Each path is a new rotation, seen through one point. The rows after it are directions, each followed by how far the rotation turns it, in degrees a step (0 if it stays put).
Each turn is a multiple of 5 degrees from 10 to 175, or 0.
Each row of a path follows its step; steps can be skipped.
path 1
step 0: [-1.02  3.37 -2.11  0.31  0.20 -1.46 -1.07 -2.23 -1.57  0.12  1.27 -3.13
 -0.94 -2.18  2.18  3.76  1.38  1.27 -0.12 -1.37  0.21 -2.38  1.73  2.25
  0.13 -1.95 -1.39  1.76  0.94  0.04  0.57  1.59  0.06 -0.18 -0.39  0.57
  1.37  0.09  0.13  2.36 -1.19 -0.93 -2.16 -0.21 -1.40 -0.48 -0.88 -1.52
 -0.54 -0.28 -2.45  1.03 -2.15 -0.75  0.46  0.93  0.45 -0.48  0.66  0.86
 -0.83  0.43  0.98 -2.59 -5.58]
step 1: [ 4.42  1.53 -0.18  2.24  1.79 -1.01 -1.17  1.74 -2.09 -1.55  0.09 -2.53
 -0.91  1.85  1.36 -0.26  0.46  1.11 -1.49 -1.13  1.13  0.72  0.96  1.10
 -0.84  0.77 -2.74 -1.83  1.56  0.99 -1.34  0.62  2.83  0.04  1.21 -3.19
 -1.58 -1.03  1.61  1.16  0.62 -2.07 -0.44 -0.32  1.13  0.94 -2.04  1.35
  1.86 -1.32 -3.52 -0.38 -2.88 -0.79  0.72  0.60 -0.76 -0.66 -2.19  1.55
  0.05  1.36  0.98  0.40 -3.06]
step 2: [-1.85  0.65  0.22  0.12 -0.32  0.82  1.21 -0.61 -2.53 -0.41 -0.63  0.20
  2.39  3.37  1.98 -0.21 -0.36  2.31 -3.30  4.39  0.50  0.31  0.08 -1.04
 -4.45 -0.07 -0.70 -2.34  0.54  0.58  1.93  0.62 -0.52 -0.37  1.20 -2.17
  1.30  1.11  1.24  1.19 -0.26 -1.41  1.47 -0.50  0.69 -0.46 -0.62  0.54
  0.42  0.89 -3.38  1.54 -2.24  1.87  2.30 -0.63 -2.32  0.52 -0.79  0.84
  0.45 -1.11  3.27 -0.97 -0.32]
step 3: [-2.08 -1.55 -1.60  0.03 -1.09  0.14  0.81 -2.87 -0.89  0.43  1.60 -1.98
 -1.18  1.75  0.92 -1.16 -1.08 -0.50 -1.18  2.00 -0.28 -1.65  2.29  1.06
 -2.91  2.36  1.59  0.45  0.75  2.58  0.43 -3.01  1.65  0.84 -0.26 -1.38
 -0.73  5.02 -2.07  2.01  0.48 -0.64  0.22 -3.13  1.54  0.57  1.34  0.83
 -0.76 -0.91 -1.34  1.18 -1.26  2.37  1.10  2.44  0.87  0.53  0.95  0.06
  0.50 -0.06 -1.89  0.72 -2.48]
step 5: [ 0.15  0.57 -2.93 -0.25  1.28 -0.52 -1.27  0.48 -0.90  0.61  1.07 -1.69
  1.07 -1.61  2.71 -1.68 -0.09  0.25 -0.91 -0.10  1.01  2.67  3.11 -0.27
 -2.41 -2.74 -4.22  0.66 -0.62  0.55 -1.98  1.72 -0.68  2.06 -0.15  1.78
  0.56  0.14 -0.79  1.74  0.54 -0.99 -1.24  0.73 -1.85 -0.09  0.29  1.63
 -2.59  2.82 -0.92 -0.72 -1.03  0.59  1.00 -1.29 -1.45 -1.14 -0.31  1.14
  0.99  2.47  0.11  1.06 -5.10]
step 6: [ 0.49  0.47 -0.93 -0.72  2.81 -0.36 -1.71 -0.44 -2.38 -0.85  2.65 -3.11
 -0.47  0.32 -1.09  0.17  1.13  0.39 -2.69  1.05 -0.45  1.35 -1.26 -0.47
 -2.73 -1.01 -2.18  2.22  1.66 -1.66 -1.11  0.39 -1.24 -0.20  1.00 -2.32
  0.27 -0.76  0.91  3.94 -0.30 -1.68 -3.10 -2.02 -0.14 -0.74 -3.85 -0.05
 -0.75  0.69 -1.86 -0.47 -2.96  0.88  0.77  1.77  0.36  1.93 -1.01 -2.61
 -2.25 -0.45  1.01  0.70 -1.25]
step 7: [ 0.78  1.38  0.12  0.52  0.12 -2.16 -2.70 -1.65 -1.04 -1.92 -0.55 -1.58
  0.59  2.86  0.95 -0.29  2.96  0.85  0.43  0.25  0.13 -2.02 -0.12  0.03
 -3.78  2.60  3.04  0.84  1.03  0.85  1.56 -0.05  1.29  0.27  0.41 -1.50
  0.83 -0.43 -0.89  1.07  1.52 -0.99  0.60  0.50  0.25 -0.28  0.10  0.88
 -0.01  0.62 -4.31 -0.88 -4.90  1.54  0.68 -3.78  0.34  1.50 -1.16 -1.01
  0.98 -1.18  0.79  1.98 -1.69]
step 8: [-0.54 -0.93 -1.19 -1.05  0.40 -2.21  2.11 -2.65 -2.51  1.05  0.32  0.29
  0.15  0.68  4.24  0.20  0.03 -2.10  0.62  0.93 -1.57 -4.66  1.96 -0.55
 -1.01 -0.98 -0.78 -1.05  1.64  1.59  2.97  1.81  0.18 -0.59 -1.00 -0.64
  1.02  2.47  0.25  0.93 -0.25 -2.35  0.55 -0.60  1.96  2.91 -0.38  1.86
  0.99 -0.64 -1.35 -0.81 -3.04  0.34 -0.16  1.05 -1.44 -1.02  1.84  0.54
 -0.20 -1.67  2.07  1.24 -2.56]
step 9: [-0.02 -0.50 -2.24  0.97 -1.54  0.16  1.27 -2.11 -2.74  2.17  1.90 -2.36
 -1.51  0.48  0.29 -0.66  1.27  0.23  0.89  2.99  2.24 -1.20  2.17  1.74
 -0.57  0.81 -3.39 -0.61 -0.58 -0.08 -0.85  0.66  2.19  1.21  0.72 -0.83
 -3.04  0.45 -0.70  2.98  1.07 -1.54  1.08 -0.49  0.43  0.34 -0.37 -0.95
  0.34 -0.72 -2.00 -0.45  2.41  0.06  0.89  0.49  3.03 -1.72  0.55  2.53
 -0.01 -0.52  3.57  1.15 -3.58]
step 10: [-1.26  1.78 -0.09  0.79 -2.14  0.06  0.53  0.23 -0.32  0.76 -0.93 -2.36
  1.73  0.43  2.06  1.02  0.39  2.18 -2.15  0.17  0.49  2.24  3.47  0.31
 -0.33 -1.35 -1.65 -0.17 -1.69  0.64 -1.88  0.68  1.37  1.92  0.86  0.19
  1.01 -1.70  1.33  1.39  2.47 -0.27 -3.16 -1.80  0.55  0.94  0.18 -1.40
 -0.80  1.06 -1.86  2.69 -2.70  1.86  0.88  2.06  0.95  3.07 -1.35  2.26
 -0.39 -1.92  1.31 -0.83 -4.17]
step 11: [ 0.88 -0.34  0.47  0.67  0.20 -0.50 -2.88  1.05 -1.79 -3.05  0.46 -2.56
 -0.58  1.84  2.02 -0.88 -1.92  1.63 -0.80 -0.99  0.59  0.33  0.12  4.12
 -2.84  0.26 -2.21 -0.45 -1.65  0.10  0.71 -0.33 -1.62 -0.43  0.71 -1.35
  0.14  2.12  0.11  0.68 -1.37 -3.08 -2.47 -0.11  0.77 -0.81  1.00 -0.58
 -2.76 -0.68 -1.92 -0.14 -3.28  2.03  2.03  2.27 -1.90  0.60 -0.98 -1.59
  1.12  1.93  0.02 -0.66 -3.18]
Speeds:
[ 0.00  0.22 -0.03  0.15 -0.78  0.21 -0.20  0.29 -0.01  0.51  0.01 -0.55
 -0.58 -0.18 -0.34 -0.11  0.69  0.41 -0.03  0.13  0.30 -0.11  0.11  0.23
 -0.27 -0.07 -0.12 -0.41  0.08 -0.54  0.16  0.03 -0.01  1.07 -0.58 -0.46
 -0.92 -0.62 -0.07 -0.18  0.66  0.63  0.20  0.21  0.37  0.19 -0.39  0.22
  0.27 -0.38  0.27 -0.19 -0.51 -0.17 -0.17 -0.45 -0.86  0.55 -0.29  0.10
  0.23 -0.56 -0.47 -0.03  0.52] | 130
[ 0.34 -0.30  0.30  0.23  0.18 -0.25  0.83  0.56 -0.39 -0.40 -0.24  0.05
 -0.34 -0.20 -0.68 -0.08  0.20 -0.18 -0.28 -0.10 -0.08 -0.13 -0.69  0.73
  0.66 -0.23 -0.14  0.08  0.71 -0.30 -0.37 -0.50  0.69 -0.21 -0.05 -0.18
 -0.45 -0.13 -0.69  0.75  0.18 -0.40  0.52  0.14  0.56 -0.39 -0.33 -0.11
 -0.25 -0.49  0.00 -0.62  0.48  0.56  0.39  0.48  0.02  0.06 -0.05 -0.68
 -0.12 -0.06 -0.07  0.24 -0.47] | 135
[ 0.49  0.30  0.56  0.36  0.33  0.61 -0.28  0.13 -0.46  0.11 -0.09 -0.31
 -0.14  0.22 -0.04 -0.44 -0.43 -0.11  0.46 -0.31 -0.77  0.15  0.32 -0.56
 -0.22  0.71  0.21  0.29  0.19 -0.65 -0.29  0.02  0.84  0.22  0.03 -0.30
 -0.50  0.33 -0.30 -0.11  0.46 -0.06  0.15  0.36  0.06 -0.25  0.55  0.21
  0.42  1.00  0.38  0.19 -0.07  0.15 -0.73  0.43 -0.10  0.00  0.38  0.35
  0.51  0.60 -0.23  0.51 -0.57] | 175
[ 0.14 -0.32 -0.15 -0.36 -0.88 -0.08 -0.36 -0.15 -0.04 -0.36 -0.10  0.90
  0.16 -0.02 -0.29 -0.35 -0.36 -0.40 -0.25  0.78  0.19 -0.26 -0.42 -0.33
 -0.48 -0.04  0.72 -0.39 -0.05  0.00  0.61  0.33  0.32 -0.56 -0.87  0.22
 -0.34  0.21  0.18  0.56  0.58  0.01  0.39  0.02  0.77 -0.01  0.00  0.02
  0.38  0.42 -0.27 -0.06 -0.35 -0.90  0.44  0.27  0.40 -0.04  0.19  0.19
 -0.50  0.37 -0.48  0.13 -0.09] | 70
[ 0.32 -0.32  0.07 -0.25 -0.34 -0.19 -0.35  0.12  0.01  0.04  0.25 -0.63
 -0.29  1.34 -0.16  0.33  0.06 -0.57  0.43  0.13  0.50  0.12 -0.53 -0.46
 -0.56  0.64 -0.15  0.14  0.29  0.30 -0.23  0.29  0.31  0.09  0.07  0.45
 -0.40 -0.99  0.31 -0.28 -0.64  0.09  0.18 -0.10  0.00 -0.15 -0.51 -0.16
 -0.02 -0.84  0.34  0.12  0.20  0.21 -0.26  0.59  0.67 -0.21 -0.41  0.25
 -0.16  0.54  0.16  0.41  0.19] | 135
[ 0.75  0.48  0.52 -0.41  0.61 -0.26 -0.35 -0.28  0.06  0.16  0.45  0.09
  0.36  0.33 -0.11  0.33  0.30  0.74 -0.35 -0.04 -0.02 -0.42 -0.69 -0.40
 -0.14  0.50 -0.11 -0.70  0.66  0.16  0.12 -0.61 -0.32 -0.23 -0.52 -0.25
  0.30 -0.05 -0.38 -0.25  0.10 -0.47 -0.20  0.63 -0.67  0.01 -0.35  0.78
  0.83 -0.04  0.19  0.48  0.03 -0.25  0.72  0.01 -0.06 -0.34 -0.17 -0.39
  0.18 -0.35 -0.19 -0.04 -0.28] | 65
[ 0.33  0.37  0.46  0.27 -0.39  0.44 -0.32 -0.19 -0.41 -0.47  0.69  0.09
  0.18  0.39  0.11 -0.10  0.23  0.64  0.53  0.42  0.26 -0.22 -1.06  0.37
 -0.06 -0.39 -0.08  0.42 -0.47 -1.04  0.51  0.21 -0.31  0.51  0.03 -0.30
  0.23  0.72  0.51  0.01 -0.59 -0.33  0.02  0.33  0.28  0.00 -0.12 -0.65
  0.12  0.03  0.19 -0.25  0.83  0.10  0.23 -0.38  0.01  0.30  0.42  0.11
  0.07  0.24  0.62  0.10  0.09] | 155
[ 0.02 -0.37 -0.14 -0.77 -0.18  0.29  0.13  0.01  0.32 -0.06  0.15  0.31
 -0.41  0.01 -0.24 -0.39  0.38  0.50 -0.04 -0.08 -0.53 -0.22  0.53 -0.04
 -0.17  0.96 -0.39  0.09  0.87  0.30 -0.53  0.26  0.12 -0.28 -0.05 -0.41
  0.41 -0.32  0.80 -0.07 -0.42 -0.12  0.49 -0.25  0.71  0.46  0.65 -0.92
  0.52  0.12  0.32 -0.24  0.30  0.21  0.47 -0.57 -0.36  0.03 -0.02  0.21
 -0.17 -0.24  0.06 -0.54 -0.52] | 55
